In the rows, 128 means zero.
Named moves, each a turn or a mirror, and the order they were made in; the first pair answered
W (before -> after):
[165 134 159  89  94 129 164 130 142 113 103 113  91 134 110 144 132 140
 133  96  97 169  98 111  86 142 142 168 144 106 144 144 139 150 134 122
 169 140  91 138 166  50 119 122 102  91 160  81 111 126 127 126 125 157
 112 113  99 123 108 109 122 137 173 159 161 143  71 135  98] -> [187 104 163 106  80 122 163 134 147 104 106 121  85 123 125 133 119 127
 174  97  55 157 101 116 115 156 140 154 141 103 146 167 144 126 115 114
 166 145 110 113 165  61 126 148 106  93 147 101 122 138 115 117 118 157
 127 123 104 123 119  97 131 144 143 168 164 151  85 124 116]
[130 126 119 112 107 131 124 127 137 124 134 121 121 131 130 116 112 133
 130 127 126 118 126 123 122 134 131 131 122 136 125 134 112 115 116 132
 139 127 116 119 139 131 129 127 132 132 128 128 134 139 123 136 137 130
 123 131 130 120 130 127 125 129 117 122 129 134 133 120 130] -> [122 131 119 112 112 136 127 126 130 130 132 120 121 132 125 120 113 136
 122 128 139 116 125 124 117 131 132 131 121 136 126 128 118 126 122 134
 143 124 117 123 140 128 129 124 130 126 134 119 130 140 126 136 138 134
 122 134 125 122 125 128 122 121 125 116 124 137 132 128 129]
[138 128 124 136 124 133 110 128 125 113 121 141 140 118 127 127 136 120
 136 127 117 144 135 130 120 136 130 129 137 115 136 116 141 126 121 147
 119 117 132 126 133 143 123 136 118 122 128 134 120 120 129 107 124 122
 136 117 138 139 127 115 123 139 124 118 133 135 123 117 125] -> [134 132 125 131 126 138 111 124 125 116 121 140 139 120 126 131 142 128
 121 130 134 148 128 129 112 135 133 134 136 114 143 110 138 136 130 149
 120 117 128 133 134 138 129 128 120 118 131 127 118 116 138 110 123 121
 123 115 129 136 119 116 128 139 130 115 132 131 116 120 122]
[149 130 130 144 137 122 125 118 133 129 110 122 132 119 128 129 118 136
 143 125 116 127 122 154 128 130 121 132 119 114 125 128 133 131 113 146
 113 129 128 126 132 119 115 136 118 134 130 136 120 129 135 117 128 135
 117 136 119 144 131 135 122 146 135 130 126 132 122 131 140] -> [143 139 132 135 139 122 129 116 132 127 110 123 135 119 123 126 121 140
 127 129 130 134 117 153 115 122 121 131 119 115 121 121 131 139 118 143
 116 127 127 131 133 119 114 131 113 133 132 123 120 124 138 121 131 136
 118 131 119 146 125 135 122 143 142 128 124 131 120 132 134]
L (before -> after):
[ 74 136  90 123 159 152 135 160 118 110 155 146 150 129 116 150 160 126
 153 150 136 126 136 121 149 105 113 115 137 123 143 104 148 142 155 144
 141 152 136 133 110  81 156  99 109 134 129 116 105 127 138 164 109 104
 123 141 115  96 107 102 120 105 140 119 156 133 110 127  91] -> [ 84 138  62  96 177 137 122 150 146  92 150 105 123 130 122 161 132 155
 139 149 137 112 119 137 113 100 122 132 121 118 128 113 132 130 136 162
 153 129 113 130 116  80 123 102 115 130 123 106 126 123 130 167 125 109
 104 141 102 116 125 109 122 109 143 120 158 123  98 140  94]
[113 140 120 124 131 153 127 113 129 129 132 136 138 142 126 118 137 116
 122 124 104 126 129 134 143 135 114 124 134 144 145 108 144 141 160 132
 118 131 119 140 125 149 138 126 128 129 142 125 113 116 130 114 144 121
 116 127 129 127 119 135 115 110 126 125 124 130 136 108 114] -> [123 143 105 108 138 146 121 111 149 122 128 116 121 137 127 128 118 137
 109 124 104 118 121 140 121 136 127 138 128 138 130 109 133 130 145 141
 122 124 103 133 127 149 120 129 133 124 135 114 126 121 130 114 157 123
 110 129 121 134 129 143 117 116 128 127 128 124 127 112 113]
[128 109 142 143 124 112 119 115 133 123 130 128 128 122 134 126 126 112
 140 111 135 147 147 137 133 140 122 130 108 125 129 142 132 127 123 110
 126 117 127 132 106 136 121 128 131 131 129 142 138 133 146 122 124 115
 141 131 133 129 122 146 136 147 110 126 141 121 149 133 115] -> [128 119 144 147 131 111 123 116 129 123 123 130 129 124 129 130 134 110
 127 112 148 154 146 135 126 138 123 132 111 122 129 139 135 140 130 114
 126 111 122 139 106 134 122 117 130 134 133 137 132 125 148 125 124 118
 133 128 126 134 118 145 136 145 122 126 137 117 148 139 103]
[148 123 141 103 111 146 134 121 140  78 101 116 111 192 125  96 109 114
 183 152 144 122  87 119 119 114 170 104 148 164 107 115 136 126 139 170
 107  89 141 105  99 121  97 148 163 143 144 162 139 119 157 142 154 129
 129 141 148  98 153 147 168 171 128 111 112 121  98 123 160] -> [141 122 154 124 103 155 143 123 117  93 100 142 140 192 114  98 131  93
 187 152 148 134  97 109 135 117 163  93 159 170 118 106 153 138 160 157
  96 102 154 113  97 115 122 145 158 140 157 171 122 126 160 141 141 126
 138 139 153  93 143 145 160 164 133 112 107 128 101 112 152]
S (before -> after):
[130 152 129 123 164 136 124 106 107 141 108  73 151 111 140 128 115 141
  91 108 187 150 153  88 139 103 142 108 108 136  91 144 121 122 159 137
 149 121 111 142 129 123 113  84 113  88 133 104 125 157 150 161  95 162
 117 146  69 145 106 134 141 147 133 104 114  98 119 184  88] -> [151 147 132 136 172 127 113  99 114 149  94  75 159 108 138 131 113 137
 104  98 169 156 148  99 147 111 146 115 107 135  90 154 136 127 155 138
 135 115 111 141 129 127 110  89 113  92 134 107 121 152 144 149  90 161
 117 142  66 159 107 130 148 154 127 110 108  95 117 188  92]
[116 111 152  73  93 144  97 167 130  83 161 102 115 134 129  96 116  86
 179 144 104 109 127  85  90 125 137 141 127 170 114 135  91  79 117 123
 177 120 132  91 100  95 146 126 131 109 141 120 156 109  83 156 158  89
  76 119 133 139 134 110 160  94 121 121 130 110 163 118 144] -> [ 88 132 162  75  98 157 106 167 109 100 163 113 136 140 112 101 139  83
 151 150 142 125 138  75  81 118 129 137 133 177 121 119  98 107 146 119
 181 125 129 109  93  84 160 102 132 108 155 113 137 106  96 165 158  93
  71 113 138 125 112 115 150  83 140 111 125 108 155 118 118]
[139 101 114 143 128 125 120 120  79 133 122 151 178 111 110 130 151 139
 120 136 146 153 113 104 139 122 126 127 141 164 117 139 126 152 127 122
 115 125 119 182 120 152 134 116  85 134 144 114 107 138 124 150 108 130
 146 128 138 111  98 148 148 146 130 147 127  91 156 123 100] -> [158  87 109 157 127 114 115 118  93 130 119 145 174 103 115 125 133 137
 144 125 116 152 109 119 142 130 135 133 136 156 111 155 129 146 110 127
 111 127 119 176 127 160 128 128  87 139 137 121 110 138 118 143 109 132
 148 134 133 124 106 143 155 151 122 157 126  92 158 128 113]

Between the rows of a pair lie 2 to 3 moves.
[144 159  90 107 134 115 121 122 125  98 119 111  95 136 112 136 104 139
 118 123 110 147 109 150  71 104 104 141 141 101 128 116 122 103 114 156
 127 111  94 148 120 141 135 138 107 150 141 108 137 107 117 127 131 140
 108  98 138 154 121 161 146 146 155 110 115 155  99 154 151] -> [154 138 117 154 122 122 131 124  96 123 108 156 139 129 105 115 131  86
 156 115  72 160 126 142 122 115  98 122 148 104 144 119 158 115 120 142
 104 134 124 148 117 149 174 146  98 150 149 131 112 119 114 114 108 135
 132  99 149 154 104 146 147 144 142 118 105 167 115 148 155] : L L S
[136 139 139 116 127 112 139 130  96 156 104 136 183 133 120 141 150 143
 120  92 167 162 124 136 112 135 103 132 144 108 130 127 160 174 149 130
  75 115 113 158 130  97 116 118 103 142 134 120  98 125 143 127 100 146
 105 125 123 123  84 142 107 120 150 124 133 126 143 141 105] -> [158  96 138 120  96  98 119 131 121 122 129 128 143 117 155 121 116 129
 190  95  79 121 130 132 149 146 110 107 135 107 122 170 141 108 100 124
  87 127 137 109 128 117 121 168 113 140  97 145 140 150 118 121  95 139
 138 146 138 112 124 127 122 139  95 138 149 145 158 124 148] : W S
[159 115 122 153 137 115  97 139 118 129 119 121 144 111 140 110 120 116
 166 113  83 129 117 147 119 128 146 162 122 111 111 149 142 116 118 124
  93 123 112 137 138 128 126 157 123 154 122 145 121 123 115 132 130 128
 121 140 121 132 135 131 141 142 102 161 132 137 132 159 125] -> [139 135 127 151 149 129 109 142  99 147 115 134 171 123 122 121 149 119
 136 123 128 150 116 141 107 118 137 164 129 117 121 124 146 146 148 122
  91 119 104 162 135 119 136 130 113 154 139 138 101 116 130 140 131 127
 116 134 116 131 113 139 135 133 127 151 128 132 123 156 104] : L W
[154 121  99 151 129  98 130 124 147 119 110  88  97 118 154 121  96 145
 162 145 112 114 114 126 123 142 110 124 136 108 137 164 105  87  98 142
 133 121  97 128 121 156  93 122 136 117 114 117 144 139 131 104 129 151
 156 137 133 125 144 113 121 141 142 105 139 117 110 113 122] -> [155 126 124 185 138 111 148 120 114 155  85 125 151 121 132 125 140 111
 148 141 130 150 121 121 143 148 101 130 148 107 155 141 148 133 132 134
 103 135 108 152 119 152 118  97 122 121 138 121 100 134 144  94 112 157
 157 124 135 134 113 116 120 130 161 106 128 119 108 118 102] : L W S
[173 124 106 152 162 139 107 114 182 127  87 149 146 130 116 147 116  91
 160 119 126 152  97 165 127 103 129 162 132  95 139 145 182 116 111 134
  93 121 139 152 115 159 115 132 122 138 107 151  95 115 130 127 133 112
  72 135 103 182 152 120 139 153 126 149  98 101 102 146 111] -> [164 114 118 167 146 147 115 115 164 137  89 174 162 127 114 135 127  73
 180 126 113 154 112 157 157 106 123 143 138  94 150 147 188 113 116 126
  91 139 158 148 112 160 139 134 123 139 109 165  87 118 135 122 121 106
  89 140 108 169 152 105 142 152 119 148  98 108 116 137 118] : L L
